favif: [ 89 156 124 160]
Bunur: [ 80  89  91 137]
gud: [166 145 151 127]
mil: [160 174 154 166]
Veb: [101 102  88 117]
kuz: [173 121 136 111]
zab: [172 174 160 149]
Moke: [166 133 122 162]
rasep: [171 165 123 115]
sud: [175 121 107 116]
Bunur : [ 80  89  91 137]
Moke : [166 133 122 162]
rasep : [171 165 123 115]
back: [ 88 102 101] : Veb
sud : [175 121 107 116]
kuz : [173 121 136 111]
gud : [166 145 151 127]

Pitev: [169 170 161 111 128  96 162 125  80]
gides: [164  95 142 167 181  96 101 126 145]
toza: [ 88 101  95 167  77 109  72  73  87]
Zuz: [112  95 124 184  83  83  71  71  82]
back: [145 126 101  96 181] : gides
Zuz : [112  95 124 184  83  83  71  71  82]
toza : [ 88 101  95 167  77 109  72  73  87]
Pitev : [169 170 161 111 128  96 162 125  80]

fatob: [173 182 105 127]
lopo: [108 105 135 127]
gipe: [169 174 173 181]
gipe : [169 174 173 181]
back: [127 135 105] : lopo
fatob : [173 182 105 127]
back: [181 173] : gipe
back: [127 105] : fatob

guvem: [ 77  90 162 117 138  82  76 124]
pega: [ 83 112 153 137 131 114  90 126]
Dok: [119 101 168 128 150  73 115  97]
zar: [104  97 162 127 119  95  76  99]
fofa: [ 88 101 159 127 124 122 119 105]
fezi: [105  80 171 117 112 112  94 106]
kedo: [110 112 157 136 105 120  85  90]
back: [138 117 162] : guvem
Dok : [119 101 168 128 150  73 115  97]
kedo : [110 112 157 136 105 120  85  90]
zar : [104  97 162 127 119  95  76  99]

Nok: [159 158 125 100  95 123  88 146 109 151]
dap: [100 125 159  95 158 123 160 142 181 107]
vepim: [110  94 119 145 171 173 162  94 117 123]
tugin: [112 111 130 115 181 155 119 146 109  99]
back: [123  95 100 125 158 159] : Nok
Nok : [159 158 125 100  95 123  88 146 109 151]
[159 158 125 100  95 123  88 146 109 151] : Nok
back: [173 171 145 119  94] : vepim

viv: [156 166 164 177 109]
Demib: [171 143 154 139 112]
Tivi: [150 117 111 151 113]
timuv: [169 170 108  67 128]
Demib : [171 143 154 139 112]
timuv : [169 170 108  67 128]
viv : [156 166 164 177 109]

Bek: [123 130 154 138 104 122 139 120 129 155 117 127 119 138 116 121 115 129
 153 134 124 156  98 114 149 129 117 158 108 120 139 102  99 155 116 115
 104 150 127 117 162 117 124 140 159  94 120 151 143 141 150 140 114 130
  95  87 132 152 116 126 112 132 158 137]
tofe: [123 130 154 138 104 122 139 120 129 155 117 127 119 138 116 121 115 129
 153 134 124 156  98 114 149 129 117 158 108 120 139 102  99 155 116 115
 104 150 127 117 162 117 124 140 159  94 120 151 143 141 150 140 114 130
  95  87 132 152 116 126 112 132 132 136]
kef: [123 130 154 138 104 122 139 120 129 155 117 127 119 138 116 121 115 129
 153 134 124 156  98 114 149 129 117 158 108 120 139 102  99 155 116 115
 104 150 127 117 162 117 124 140 159  94 120 150 140 141 143 151 122 162
 138 127 133 186 142 151 149 121 147 164]
[123 130 154 138 104 122 139 120 129 155 117 127 119 138 116 121 115 129
 153 134 124 156  98 114 149 129 117 158 108 120 139 102  99 155 116 115
 104 150 127 117 162 117 124 140 159  94 120 151 143 141 150 140 114 130
  95  87 132 152 116 126 112 132 132 136] : tofe
kef : [123 130 154 138 104 122 139 120 129 155 117 127 119 138 116 121 115 129
 153 134 124 156  98 114 149 129 117 158 108 120 139 102  99 155 116 115
 104 150 127 117 162 117 124 140 159  94 120 150 140 141 143 151 122 162
 138 127 133 186 142 151 149 121 147 164]
Bek : [123 130 154 138 104 122 139 120 129 155 117 127 119 138 116 121 115 129
 153 134 124 156  98 114 149 129 117 158 108 120 139 102  99 155 116 115
 104 150 127 117 162 117 124 140 159  94 120 151 143 141 150 140 114 130
  95  87 132 152 116 126 112 132 158 137]

Mur: [134 127 108 124 124]
fiv: [140 127 121 134  94]
popa: [132 121 141 133 108]
Tuza: [149 133  93 129  85]
Sotu: [142 123 130 131  89]
luva: [136 147 114 137 100]
Fis: [113 133 136 124 166]
lazuf: [114 123 130 119 172]
giku: [136 113 124 133 106]
finu: [144 136 125 137  77]
kavev: [139 135 115 131  99]
Desa: [120 122 135 120 154]
back: [124 136 133 113] : Fis
Tuza : [149 133  93 129  85]
back: [120 135] : Desa

lado: [146 129 118  70 103 136 139 128]
votop: [146 129 118  70 103 136 121 128]
tufip: [146 129 118 148 130 125 121 119]
tufip : [146 129 118 148 130 125 121 119]
[146 129 118  70 103 136 139 128] : lado
votop : [146 129 118  70 103 136 121 128]
lado : [146 129 118  70 103 136 139 128]

Nem: [130 133 157 104 166 125 145 136 126 146 124 152 111  97 130 100 130  91
 144 120 126 150 166  88 128 153 150 145]
tak: [101 133 157 104 166 125  80 136 126 146 124 152 111  97 130 100 130  91
 144 120 126 150 166  88  66 153 150 145]
raf: [101 133 157 104 166 125 145 136 126 146 124 152 111  97 130 100 130  91
 144 120 126 150 166 125 140 144 106 105]
[130 133 157 104 166 125 145 136 126 146 124 152 111  97 130 100 130  91
 144 120 126 150 166  88 128 153 150 145] : Nem
back: [105 106] : raf
tak : [101 133 157 104 166 125  80 136 126 146 124 152 111  97 130 100 130  91
 144 120 126 150 166  88  66 153 150 145]

Neges: [134  96 135 138 156 165 133 103 105 133 129 113 115 115 102 132 121 118
 137 138 135 118 101 122 124 143 126 147 149 109 120 136]
toso: [131 105 125 123 133 130 127 123 124 114 152 131 140 122 118 118 106 128
 130 141 160 105 134 120 150 133 113  98 130  92 149 138]
Kib: [124 138 130 135 133 110 120 142 144 116 148 140 153 149 142 126 119 151
 135 119  98 136 143 134 150 147 126 143 149 138 139 126]
fepo: [162 157 148 134 126 133 128 152 121 138  97 132 139 143 139 137 145  97
  97 145 121 168  99 132  89 164 125 110 138 137 130 104]
Faba: [143 134 122 128 132 128 122 124 116 139 111 134  86 144 152 146 136 138
 105 125 113 145 120 126 128 119 126 136 117 162 104 127]
Mif: [107 147 135 130 109 120 149 116 167 147 134  89 140 113 106 100 163 102
 151 102 122 117 129 126 104 103 133 182 135 122 131 132]
back: [149 143 126 147] : Kib
back: [136 120 109 149 147 126 143 124 122 101] : Neges
Neges : [134  96 135 138 156 165 133 103 105 133 129 113 115 115 102 132 121 118
 137 138 135 118 101 122 124 143 126 147 149 109 120 136]

Gugo: [140 123 111 125 108 121 181 131 122 131 188 142 130 121  71 109 135 150
 128 140 147 134 154 144 130 133  70 126 108 139 131 135 141]
Telek: [117 121 122 120 140 123 111 125 108 122 181 131 122 122 109  99 129 164
 110 153 119 151 111 128 113 116 112 104  81 123 140 150 124]
kul: [120 129 128 127 131 139 113 129 123 140 139 129 137 134 122 148 129 121
 143 123 127 119 134 130 147 119 118 148 154 128 122 122 129]
kul : [120 129 128 127 131 139 113 129 123 140 139 129 137 134 122 148 129 121
 143 123 127 119 134 130 147 119 118 148 154 128 122 122 129]
back: [122 131 181 122 108 125 111 123 140] : Telek

keda: [107 150 126 148 147 114 121 149]
Res: [148 147 117 148 147 114 121 149]
kipod: [116 131 125 122 137 128 125 120]
mirob: [140 126 126 119 127 122 123 128]
bul: [119 126 127 123 126 122 140 144]
ponu: [140 140 125 121 125 131 132  96]
ponif: [145 135 134 152 153  94 128 136]
zov: [171 121 136 134 127 104 118 127]
[107 150 126 148 147 114 121 149] : keda
zov : [171 121 136 134 127 104 118 127]
back: [123 122 127 119 126 126 140] : mirob

geri: [121 119 143 156 134 136 122 128 126 127]
niso: [113 110 112 154 115 132 114 123 129 145]
vev: [138 109 121 119 145 156 134 136 128 128]
fovi: [131 130 140  85 122 185 138 141 112  90]
batos: [135 122 122 113 133 155 136 122 132 115]
Gulat: [138 109 121 119 145 156 134 136 122 128]
back: [128 122 136 134 156 145 119 121] : Gulat
[138 109 121 119 145 156 134 136 122 128] : Gulat

zoduz: [123 139 138 100 128]
fef: [131 136 140  95 130]
nunem: [161 174 124 134 148]
Zalu: [135 163  87  84 120]
duf: [131 149 114 139  99]
Ratu: [129 133  87 139 169]
menik: [161 174 124 134 171]
ganez: [ 87 126 134 130 164]
Ganil: [142  96 130  85  78]
luti: [135 130  96  84 120]
zoduz : [123 139 138 100 128]
luti : [135 130  96  84 120]
fef : [131 136 140  95 130]
[142  96 130  85  78] : Ganil
back: [169 139  87 133] : Ratu

Volar: [126 126 123 144 149 147 137 128 136 146 138 142 120 101 146 115 142 128
 143 144 131 156 116 129 153 129 141 134 146 157 146 123 132 140 131 156
 133 116 135 127 129 124 121]
zasi: [122 136 148 113  80 119 112 140 143  96 111 128 128 153  91 147  85 103
  90 127 136 100 143 107 110 131 125 135  94 138 132 107 137  85 117  96
 112 133  74 110  96 101 150]
donal: [135 120 113 123 155 122 135 117 109 147 144  96 147 128 155 117 159 160
 159 108 112 132 125 151 110 124 105 108 146  81  98 167 111 160 139 128
 149 132 174 144 169 172 117]
Gid: [145 132 153 116 129 156 124 105 107 145 152 112 138 104 159 106 147 145
 159 133 124 160 116 131 134 132 116 127 151 138 130 147 121 142 135 152
 148 116 142 124 151 148 125]
Rigi: [131 123 114 130 152 136 136 120 117 149 150  98 147 119 159 110 154 156
 162 117 116 145 121 143 117 128 105 115 149 102 109 163 113 151 138 137
 152 125 160 134 165 166 122]
medi: [126 126 125 144 149 144 136 128 136 144 134 147 116 103 142 119 140 125
 139 145 132 153 117 129 156 124 105 107 145  78  97 167 111 161 139 127
 148 133 176 146 169 173 116]
tud: [130 125 115 132 151 141 136 121 120 150 151  99 146 115 159 108 153 154
 162 120 118 149 120 140 119 129 106 117 150 110 113 160 114 149 138 141
 152 123 156 131 163 163 123]
durun: [126 126 125 144 149 144 136 128 136 144 134 147 116 103 142 119 140 125
 139 145 132 153 117 129 156 128 146 135 144 158 147 118 134 140 130 155
 129 117 135 128 125 120 120]
back: [147 158 144 135 146 128 156 129] : durun
back: [145 107 105 124 156 129 117 153 132 145] : medi

tozo: [126 135 178 135 120 120 116 124  93 128  90 109 121]
dat: [131 137 149 156 125 107 133 113 135 109 141 119 130]
mifir: [126 135 178 135 120 120 116 124  90 128  93 109 121]
mifir : [126 135 178 135 120 120 116 124  90 128  93 109 121]
dat : [131 137 149 156 125 107 133 113 135 109 141 119 130]
tozo : [126 135 178 135 120 120 116 124  93 128  90 109 121]
[126 135 178 135 120 120 116 124  93 128  90 109 121] : tozo

Gepun: [130 105 191 119 119 128 137 125 143 128 122]
ged: [145 115 166 179 133 125 150 133 126 187 138]
gel: [164 150 140 122 118 128 143 130 131 157  69]
safam: [ 75 114 181 116 128 122 144 122 113 159 156]
reto: [123 114 116 108 125 143 114  78 131 154 148]
guz: [135  86 129 147 124 117 125 130 154 154 148]
[123 114 116 108 125 143 114  78 131 154 148] : reto
guz : [135  86 129 147 124 117 125 130 154 154 148]
reto : [123 114 116 108 125 143 114  78 131 154 148]
Gepun : [130 105 191 119 119 128 137 125 143 128 122]

guko: [165 142 117 148 104 115 103 143 119 116]
Zed: [112 125 156 102 154 155 164 117 126 128]
kaba: [142 143 133 123  72 125 104 133 135 142]
mebo: [164 112 130 155 102 125 156 117 112 106]
betu: [138 126 113 141 142 114 113 134 121 118]
basu: [120 133 152 103 101 146 141 121 132 138]
Nad: [112 125 156 102 130 155 164 117 126 128]
Reve: [144 141 163 112  92 160 161 129 122 123]
Zaz: [143 139 145 121 102 141 138 131 123 124]
zolak: [141 142 115 119 116 144 147 127 125 126]
back: [114 142 141] : betu
back: [117 164 155 130 102 156 125 112] : Nad
basu : [120 133 152 103 101 146 141 121 132 138]

rimal: [169  97 152  97]
fisa: [123 113 156 133]
Moda: [ 84 174 178  87]
ker: [151 127 106 153]
Tosi: [108 153 146  96]
Geli: [150 103 153 114]
Legup: [137 161 127  86]
back: [153 106] : ker
Tosi : [108 153 146  96]

med: [128 134 135 190]
Dis: [126 140 133 117]
nuza: [128 140 133 117]
Dis : [126 140 133 117]
back: [140 128] : nuza
med : [128 134 135 190]
nuza : [128 140 133 117]

Bib: [ 97 100  81 102 108 131 159 133  96]
Kiko: [ 96 107  92  99 131 168 159 109 119]
met: [ 96 113  92 113 127 153 159 109 119]
fozef: [ 86 111  85 131  99 168 143 136 128]
moz: [ 86 111  85 131  99 168 162 136 128]
losu: [ 97 100  81 102 108 131 173 111 151]
back: [136 143 168  99 131  85 111  86] : fozef
moz : [ 86 111  85 131  99 168 162 136 128]
[ 86 111  85 131  99 168 162 136 128] : moz

posid: [124 106  97 181 157 108 138 124 131  96 165 117 123 147]
radot: [146 132 139 136 152 108 170  94  87 176 112 109 144 135]
sonu: [152 108 169  94  87 176 112 124 131  96 165 117 123 147]
Movan: [133 106  97 181 157 108 138 112 124 127 179 131 126 126]
rin: [124 106  97 181 157 108 138 124 179 126 131 112 127 128]
back: [127 112 131 126 179 124 138] : rin
back: [128 127 112] : rin
back: [112 176  87  94 170 108 152] : radot
back: [131 126 179 124 138 108 157] : rin

Lat: [135 138 133 144]
Namu: [125 135 126 118]
zulad: [124 119 125 119]
muku: [126 124 126 122]
kob: [162 150 122 186]
rop: [124 119 138 143]
Pibog: [125 164 112 136]
Mitiz: [135 127 130 144]
sifud: [143 129 114 144]
Leki: [134 136 129 137]
Sepu: [131 111 105 125]
sifud : [143 129 114 144]
muku : [126 124 126 122]
back: [114 129 143] : sifud
back: [111 131] : Sepu

